Here is a table of points, one per row:
2.29/-2.99/-0.45/-0.06/-1.09/-0.51/-0.26/-0.78/-1.52/-1.17/0.43/0.54/-0.87/-0.16/-0.45/-0.09/-0.02/1.24/-1.82/-0.30/-0.15/-0.83/0.09/-0.73
0.71/-0.80/0.54/0.92/0.39/-0.96/-0.09/-0.27/-1.29/0.72/-1.93/-2.02/0.11/-1.99/1.73/-0.89/0.53/0.03/-0.53/0.85/-0.10/-1.63/0.39/-0.99
1.06/-1.27/-1.58/0.72/-0.67/-1.30/-0.36/0.25/-2.26/-1.35/-0.94/0.33/-0.13/0.22/0.23/-0.84/1.50/0.11/0.63/0.66/-0.25/-1.03/-1.20/-1.09
-1.17/-0.89/-0.90/0.37/0.26/-0.42/-0.78/0.95/-0.93/2.01/0.78/-1.61/0.00/0.38/-1.81/0.54/0.45/1.38/-1.28/0.31/0.50/-0.86/-0.77/-0.57
-0.30/-2.17/1.91/0.39/-0.14/-1.43/0.92/0.43/-1.12/-0.27/1.77/0.10/-0.99/1.76/-0.03/0.36/1.53/0.64/-0.91/-0.13/1.25/1.29/0.54/-0.15
-0.80/1.03/1.25/-0.63/-1.35/-0.68/1.50/0.73/-1.49/-0.64/-0.26/-1.03/-1.98/0.82/2.85/-0.42/1.97/0.09/0.08/-0.49/-1.11/0.92/-0.06/-0.20
1.25/-0.19/1.37/-0.03/-1.43/-1.52/-0.12/1.03/1.38/-0.06/-1.08/-1.10/0.02/-0.64/-0.75/1.00/0.55/-0.64/-1.03/-1.36/2.22/0.41/0.05/-1.37
-0.86/-1.54/-0.41/0.00/-1.06/-1.27/2.39/-0.45/-0.59/-0.45/1.03/-0.14/0.30/1.24/-0.61/0.43/-1.06/-0.07/0.11/0.01/-0.33/-2.30/-0.42/-0.09
0.40/-0.67/0.59/1.56/0.54/0.40/0.51/0.10/-1.03/-0.76/-0.19/-1.29/-1.03/0.77/-0.52/0.57/0.52/0.83/1.49/-0.06/0.44/-1.52/-2.27/1.77
-0.18/-1.59/0.23/0.42/-0.59/0.10/0.23/0.92/-0.10/0.11/-0.76/0.16/-0.13/-0.58/1.18/0.31/-1.08/-1.01/1.80/-0.10/-0.72/-0.19/-0.24/0.09
-0.97/-0.87/-1.41/0.74/-0.06/-0.05/0.01/0.39/-1.84/-0.12/-1.55/-0.24/-0.10/1.19/-0.52/0.22/0.59/0.46/-1.94/-0.21/-2.19/-0.79/0.53/-1.71
0.98/-0.99/-1.02/0.45/-1.80/1.10/0.58/0.61/-0.88/0.51/-1.40/2.02/-0.43/1.82/0.85/-0.20/1.09/-0.16/-1.08/-1.25/-0.44/-2.09/1.36/0.51
-0.43/0.16/0.47/0.08/-2.01/-1.39/0.46/-0.89/-2.82/0.12/-0.43/-0.74/-0.54/-1.22/1.11/-0.79/1.36/1.06/-0.69/0.11/1.23/-0.91/-1.49/0.39
0.19/0.03/-0.49/1.05/-2.66/-1.25/-0.16/-0.50/-1.69/0.71/-1.07/0.14/-0.56/0.09/-1.02/0.60/-0.19/0.90/-0.49/0.13/-1.09/0.12/0.72/0.47
-1.11/-0.67/0.93/1.17/-1.23/-1.07/2.09/0.87/0.29/-0.41/-0.96/0.23/-0.46/-0.93/0.34/-3.62/0.31/0.93/-1.72/0.23/-0.89/-0.23/1.24/0.35
-0.20/0.19/-1.57/1.53/-0.77/1.53/0.35/0.19/-0.16/-1.15/-0.51/0.29/-1.04/0.43/1.26/0.13/1.69/1.06/0.10/1.01/-0.28/0.30/0.56/-0.33
0.47/-0.57/-0.46/0.78/-1.10/-1.21/-0.52/0.63/-0.63/-0.06/-1.82/0.81/-0.32/1.60/-1.85/-1.16/1.97/0.64/3.01/0.02/2.20/-1.73/1.70/-2.28
0.54/-1.71/-1.39/1.17/-0.33/-1.59/1.54/1.33/-1.29/1.37/-0.57/-0.08/0.37/1.88/1.78/-0.67/1.55/1.15/2.43/-0.15/-0.70/-0.85/0.50/-0.01
0.45/-1.24/-0.33/0.29/-0.34/1.19/0.71/0.79/-0.48/-0.43/0.42/-1.20/-2.09/-0.01/0.22/-1.35/-2.19/-0.43/-0.44/0.01/0.42/-1.12/-0.46/0.39
-0.47/-1.32/1.33/0.64/-2.68/-1.32/-1.43/0.79/-0.29/-0.05/0.42/0.90/-0.30/0.02/1.53/2.41/0.32/0.53/0.13/-0.43/-1.11/-1.02/0.81/-0.07
-0.06/-0.11/-0.44/-0.97/-0.44/-0.39/1.98/0.24/0.69/-0.55/-2.01/0.14/0.53/-1.36/-0.69/0.99/-0.11/1.69/0.27/0.30/0.20/-1.30/0.14/0.20
-0.57/0.14/-0.35/0.83/1.25/-0.61/0.27/-0.26/-1.62/-3.23/1.53/1.47/-0.77/-1.60/0.55/0.77/0.25/1.80/0.54/-0.55/-0.98/-1.60/0.74/-1.19
2.29/-0.59/-0.63/0.80/-0.87/-1.89/1.02/0.18/-1.34/0.44/1.01/0.74/-0.84/0.43/-1.49/-0.92/0.46/-0.26/0.30/0.01/0.01/-1.34/1.68/0.72
0.19/0.55/0.21/-0.09/-0.16/0.69/-1.58/-1.15/-0.51/-1.32/-1.22/-0.98/0.16/1.66/-0.45/0.17/0.67/0.07/-0.09/0.00/0.05/-1.20/-1.08/0.96
0.78/1.31/0.61/-0.08/-0.07/-1.81/0.88/-0.82/-2.21/1.12/-1.17/-0.71/0.83/1.99/0.63/0.32/-1.46/1.78/-0.41/0.30/-0.63/-1.32/1.15/-1.47
-0.15/-1.67/0.34/-4.42/1.73/-0.83/1.04/1.13/-1.45/1.05/-1.41/1.34/-0.76/-0.01/-0.58/-0.30/1.35/1.49/-0.06/-1.09/-0.72/-1.36/0.21/0.97
-0.08/-2.41/1.44/1.59/0.46/-1.57/0.38/-1.46/-0.61/0.84/-0.62/-0.32/-0.06/0.79/0.63/0.92/-0.69/-1.36/0.59/-1.33/-0.76/0.28/-0.74/-1.14
1.99/1.63/0.00/0.61/0.20/-1.65/0.70/0.21/-1.39/0.06/0.40/0.22/0.35/0.43/1.00/-0.15/0.10/1.33/-0.18/-1.67/-0.08/-0.78/-0.55/0.32
-1.43/-0.86/-0.93/1.02/-2.17/-0.46/0.71/-0.68/-2.34/0.25/0.34/-2.32/-0.16/0.55/-0.15/1.77/0.52/-0.69/0.81/-0.93/-0.24/-0.50/0.59/0.23
-1.23/-1.01/0.50/-0.12/-1.04/-0.01/-2.00/-1.37/-0.73/-0.04/0.62/-0.25/0.31/-0.75/-0.16/-0.53/0.29/-0.56/0.10/-0.75/-0.35/-1.07/1.59/-0.22
1.20/-1.37/-1.47/-1.22/0.60/-0.02/-0.05/0.27/-0.73/-0.83/-0.89/-2.02/0.97/-0.02/1.42/0.27/-0.78/1.22/-0.97/-1.37/0.27/0.68/1.20/-0.64
-0.89/-0.08/-0.20/0.84/-0.63/-1.78/2.33/0.19/-1.74/-0.16/-1.04/-1.37/0.35/0.48/-1.11/-0.05/1.15/0.18/-0.54/0.93/-0.12/-0.51/1.58/1.63
-0.76/-0.60/-1.79/0.88/1.01/-1.63/0.17/-0.18/-0.40/0.18/-0.78/-0.06/-5.20/0.59/-0.51/0.97/-0.23/0.86/0.11/0.05/0.23/0.01/2.29/0.38
0.07/-0.70/0.12/-0.01/-0.41/-0.87/1.15/0.65/-1.57/-1.53/-0.04/-0.20/0.32/0.85/0.49/-0.15/0.49/-0.42/0.00/1.53/-0.02/-1.59/0.16/0.63
0.10/-0.95/-0.41/1.83/-0.28/-0.07/0.53/0.22/-0.43/-2.93/-0.57/0.64/0.54/0.68/0.22/-1.01/-0.62/1.03/-0.01/-1.11/0.75/-0.71/0.69/1.04
0.35/0.62/-0.61/2.10/1.17/-1.28/-1.24/-0.16/-0.62/2.96/-0.19/0.89/-0.26/0.09/1.66/-1.02/0.99/1.60/-1.23/-0.67/1.38/-0.76/0.57/0.62
0.29/0.69/-0.84/0.31/0.34/-1.04/-0.34/0.61/-0.02/0.19/-0.83/-0.26/0.49/1.60/-0.27/0.30/0.12/-1.03/-1.15/0.22/-0.46/-0.39/0.09/1.51
-0.23/0.09/0.18/0.89/-1.79/-0.39/0.63/0.83/-1.50/-0.10/-0.37/0.28/-0.81/0.15/0.43/1.77/-0.04/0.17/-0.14/0.67/0.31/-0.94/0.82/0.42
1.56/-0.16/1.25/0.30/-0.03/-0.53/0.65/-1.28/-0.96/1.63/-0.66/-1.36/-0.46/0.60/1.89/-0.66/-2.12/0.48/0.26/0.42/-0.32/-0.71/1.48/-1.34
-0.29/-0.27/-0.47/0.95/1.91/-1.70/0.37/1.41/-0.86/0.16/0.41/-0.10/0.62/-0.65/0.95/0.40/-0.02/-1.89/-0.75/0.38/-0.96/0.02/2.31/-0.17
-0.91/-1.18/-1.33/-0.12/-0.16/-1.58/0.71/0.63/-0.67/-0.81/0.09/-1.30/1.03/-0.09/0.64/-0.02/0.92/0.48/0.38/-1.73/0.88/-0.51/0.57/0.35
0.40/-1.49/0.16/1.88/-0.42/0.25/-0.22/3.06/-4.88/-0.54/-1.08/-0.36/0.40/0.31/0.52/-0.03/-0.87/-0.49/-0.82/-0.22/0.42/-0.11/0.79/-0.87
1.90/-0.72/0.20/-1.07/-1.16/0.60/0.54/1.04/0.86/-0.36/0.12/-2.21/0.30/0.31/1.06/1.09/-0.37/0.97/0.73/0.31/-1.16/0.01/2.81/-0.80
-0.02/-0.20/-1.02/1.14/-0.23/-0.21/0.66/2.28/-0.22/1.09/-0.20/0.39/0.54/0.46/-0.34/-0.69/-0.73/1.18/-0.69/-0.40/0.23/0.48/-0.90/1.80
0.89/-0.95/0.92/0.68/0.31/-1.54/-1.46/-0.19/-1.53/-3.04/-1.14/-0.99/-0.04/1.29/0.10/0.39/0.23/0.52/-0.39/-0.14/1.07/-0.23/2.56/3.14
-2.21/-1.06/-2.24/-0.91/-0.43/-1.58/0.47/-1.09/-0.60/0.02/0.18/-1.03/-0.19/1.46/2.82/-0.13/-1.09/-0.88/-1.05/0.83/2.27/-0.56/0.87/-0.62
-0.69/-0.51/0.90/-0.36/-0.89/-1.31/-1.64/-0.25/0.30/-0.69/-0.60/-0.29/-0.09/1.78/0.30/-0.40/0.73/0.32/-0.97/3.64/-0.98/-1.41/0.42/-0.15
-1.02/0.30/0.88/1.23/1.03/0.60/0.90/-0.18/-0.42/-0.42/-1.07/-1.58/0.00/0.33/-0.24/0.14/0.82/-0.97/-0.05/-2.47/-0.37/0.10/0.90/-1.20
1.43/-1.86/-0.27/0.72/-1.42/-2.72/1.17/0.44/-0.99/-1.04/-0.94/-0.46/-1.36/0.22/0.01/-0.71/1.01/0.44/-1.63/-0.52/-0.29/0.22/0.42/-0.15
0.01/-0.13/0.37/0.13/-0.97/0.65/0.75/0.47/-1.92/1.19/0.67/0.95/1.83/-0.83/0.21/0.81/0.06/0.12/-0.89/-0.11/1.18/-1.64/1.99/2.05
Along one direction, these points spread out more than along any other. Take the direction at right angles to it along which they spread out most. Then take the direction at right angles to both along which they spread out most. Go by this last direction. For each point below, how far along it does it lie, from 0 to 99? The average is 50, and the first point in the table lies past the average. One standard deviation of the points above along it is 16.
0.33/1.41/-0.89/-0.30/-1.70/-1.23/-0.12/-0.54/-1.25/-0.37/0.66/-0.89/0.11/0.70/-1.23/-3.02/-0.65/-0.33/0.26/-1.58/-0.12/-1.08/1.16/0.01 51
0.18/-0.28/-0.72/0.70/-0.34/-0.09/0.69/-0.52/0.03/-0.40/0.20/0.39/-0.63/0.78/1.02/0.35/1.15/-1.44/-1.38/-2.17/0.56/-1.90/0.96/-0.46 54
-0.02/-0.11/0.30/1.07/-0.55/-0.48/1.43/-0.53/0.56/-0.84/1.07/0.04/0.25/1.37/-0.14/-0.34/0.78/1.28/-0.37/-0.10/0.06/-0.11/0.04/-0.37 50
0.14/0.12/0.62/-0.56/-0.01/-0.26/-0.78/0.37/-1.34/-0.33/0.55/2.05/0.53/1.06/0.54/-1.19/-1.49/-1.48/0.54/0.29/0.10/2.37/-0.19/-0.49 56
1.05/-2.11/1.52/1.53/0.25/0.72/1.18/-0.82/-1.40/1.13/-0.20/-0.94/-1.12/-0.58/1.11/-1.07/-0.73/0.81/0.25/1.06/1.52/-0.80/1.80/-0.42 47
0.50/-2.15/-1.65/0.90/-1.82/-0.31/0.44/-2.26/-0.50/1.28/-1.24/0.35/1.00/-0.10/0.29/0.02/0.77/0.20/0.36/-0.23/-0.18/1.30/0.98/1.29 44
-1.27/-0.29/0.96/0.70/1.08/-0.55/1.27/-2.01/-1.42/0.14/-2.80/1.76/0.90/0.71/1.47/0.43/-1.59/0.71/-0.03/-0.50/0.75/-0.84/0.48/-0.75 51
-0.61/-1.08/0.47/-0.25/-1.39/1.95/-0.41/0.40/-1.21/-0.22/0.05/-0.45/-1.00/1.51/0.56/-0.30/0.42/0.07/-0.86/-0.80/-0.14/-2.18/1.06/-0.44 49
1.03/1.01/-1.54/0.25/-0.77/0.35/1.02/0.73/-0.83/-1.09/-0.35/0.44/-0.09/-0.66/-0.12/0.87/0.97/-1.88/-0.70/1.68/1.84/-1.27/-0.18/-1.34 49
-0.91/-0.40/-0.45/-0.20/-1.37/0.98/0.06/0.12/-1.72/0.06/-0.09/1.11/0.43/0.50/-0.39/-0.23/0.87/2.03/-0.05/0.03/0.70/2.54/1.00/-0.45 51
1.11/-0.19/0.27/-0.67/0.21/0.53/0.95/-2.52/-2.26/0.01/-0.55/0.07/-1.13/-0.01/-0.35/0.81/1.28/-0.16/-0.46/1.05/-0.01/0.58/0.31/0.23 45
-0.27/-0.01/-0.44/-0.20/-2.39/-1.19/0.49/0.77/-1.11/-0.50/-2.22/0.12/-2.63/1.25/0.57/1.05/-2.10/1.10/-0.27/-0.57/1.83/-0.37/0.21/-0.05 41
-0.39/0.75/-1.16/-0.82/-1.05/-1.71/-0.80/0.36/-1.61/0.29/-0.35/-0.06/-1.64/-1.51/1.24/-0.97/0.24/-1.17/1.33/-0.40/-0.42/-0.27/0.04/0.95 42
